Rotation paths and how fast each direction turns (deg/step)
Each turn is a multiple of 5 degrees from 10 to 175, or 0.
Each row of a path follows its step; steps can be skipped.
Rotation 1:
step 1: 2, -2, 1, 0, -4, -4, 5, 6, 11, 9, -12, -3, 7, -1, 7, 7, -5, -14, 7, -17, -5, 4, 7, 3, 2, -10, 7, -15, 13, 8, 3, 1, -1, -6, -3, 4, 12, 5, 0, -14, -23, -13, -3, -3, -13, 14, 3, -5, 4, -13, -10, 14, 3, 8, 6, -15, -9, -15, -9, 23, 0, 12, -10, -2, 4, 7, -3, 13, 5
step 3: 3, 1, 5, 7, -15, 16, -5, 6, -4, -12, -4, -11, 2, -5, 5, 2, 13, 3, -3, -4, -10, -7, -9, -1, 3, 1, -8, 18, -2, 9, 2, -4, -3, -6, 6, -15, 13, 12, 12, 10, -6, -11, -10, 3, -7, 27, 1, -15, -8, 7, -10, 7, -4, 18, -14, -10, -1, -5, -15, 3, -2, -2, -19, 8, -4, -1, 1, -7, 2
step 5: -10, 13, -4, 11, -6, 2, 3, 12, 1, 6, 16, 4, 7, -1, -14, -3, -2, 0, -4, -8, -7, 10, -7, -9, 1, -2, -7, 8, 7, 9, 3, -15, -7, -16, -9, 11, 15, -6, 8, 6, -9, 18, -14, 0, -18, -9, -1, 3, -11, 2, -4, 15, 4, -4, -5, -2, -10, -20, -17, 11, -5, 7, -4, -11, -2, 5, -4, -11, -8
step 6: -10, -9, -12, 0, -10, 10, 7, 7, 2, -1, 10, -16, 12, 5, -8, 3, 6, -5, -9, -7, -1, -4, -1, 10, 2, -5, 4, 4, 15, 12, 24, 0, 1, -17, -2, -18, 11, 3, -11, 10, 2, 5, -1, 12, -8, 10, -12, -8, -6, 11, -15, 3, -6, -6, -1, -11, 12, -14, -18, 0, -3, 0, -5, 0, -8, -6, -8, 0, 15
step 8: 2, 8, -5, 19, -24, 4, 1, 2, 15, 21, 2, -1, 10, 13, -3, -9, -6, 1, 1, -2, -1, -10, 3, -5, 0, 13, -4, 4, 3, -6, 4, -17, -3, -20, 10, 12, 13, 0, 8, -7, 3, 8, -7, -2, 4, -2, 4, -11, 1, 0, -8, -4, 20, 14, 2, 2, 8, -20, -12, 7, -12, 2, -5, -3, 7, 5, 1, -4, 9
step 10: 1, -3, 3, 7, -32, -7, 16, 1, 4, 4, -5, 0, 8, -14, 5, 0, -8, -8, 9, -7, 2, 18, 14, -4, -6, 2, 10, -1, 17, 1, 4, 1, -1, 3, -3, -1, 2, -2, 7, 10, 2, 1, 3, 7, -10, 16, -1, -5, -7, 8, -8, 8, 16, -4, 2, -7, -5, 3, -2, 4, -6, -9, -20, -19, 1, -17, 10, -8, 2
step 11: -2, 13, -3, 14, -17, -1, -10, 11, 14, 5, 7, -4, 3, 0, -2, 7, -12, -6, -8, -5, -20, -2, -5, -2, 0, 4, 11, 17, 6, 7, 1, -20, -7, -3, -13, 9, 11, -13, 2, -3, -3, 2, 11, 11, -3, -1, -11, -10, 4, -3, -4, -4, 11, 13, 3, 2, -19, 0, -24, -3, -3, 2, -13, -10, -7, -3, 1, -16, -1
step 12: 2, 0, -6, 5, -7, 4, -7, 1, 6, 13, -3, -18, 5, 3, -5, 5, 3, 4, -13, 13, 4, 13, 6, 17, 3, -1, 8, -4, 12, 21, 2, 0, -3, -11, -5, -15, 3, -2, -14, 22, 4, -1, -11, 0, -5, 3, -3, -23, 13, -3, -3, -3, 13, 4, -9, -3, -3, -17, -24, 1, 3, 8, -6, -5, -3, -5, 6, 4, -3
step 14: -9, -11, -11, 14, -2, 5, 14, -9, 19, 5, -2, 3, -1, 5, -6, 8, 3, -3, 12, 6, -6, -5, -1, 13, -6, 13, 9, 8, 5, -8, 1, -20, 2, -16, -7, -7, 18, -10, 7, 0, 0, -2, 2, 7, -4, 0, -7, -11, -3, -12, -3, -1, 6, 17, -1, -5, -7, -6, -6, 23, -15, -1, -8, -9, 5, -5, -10, -13, 9
3, 4, 2, -3, 0, -6, -3, 0, 1, 4, -1, 0, 3, 3, -3, 0, 1, 1, -1, 1, 2, 0, 0, 2, 5, 0, -2, -3, 2, -1, -2, 0, 3, 0, -2, 3, 1, 1, -4, -4, -1, 2, -3, 0, 3, -1, 1, 4, 3, -3, 0, 1, 5, 4, -3, -2, -2, -3, -1, -1, 1, -1, -1, 2, -2, 3, -1, -1, -2 -> 100
0, 5, -1, 2, 2, -3, -2, -2, -3, 0, 4, 1, -1, -1, -1, -5, -1, 0, -1, 0, 0, -3, -3, 4, 2, -3, 1, -3, 1, 2, 3, -4, 2, -1, 0, -5, 2, -2, 2, 0, 0, 0, 0, 1, 1, -1, 3, -5, -2, 0, -1, 0, -4, 0, -2, 0, 1, -3, 2, -5, -3, -1, 0, 0, 2, -1, 4, 2, -3 -> 115
-2, 1, 0, 3, 2, 1, -2, -2, 1, -5, 1, -1, -1, 2, 3, 3, 0, 2, -1, 2, -2, 1, -3, 3, 2, -1, 0, -2, -2, 2, -1, 1, -1, 2, 5, 0, -2, 0, 0, -1, 3, 1, 0, 0, -3, 6, -1, -1, 1, -2, 0, 3, 3, -1, -2, 2, -5, 1, -3, 3, -1, -3, -1, -4, -1, -2, -1, 2, -6 -> 40
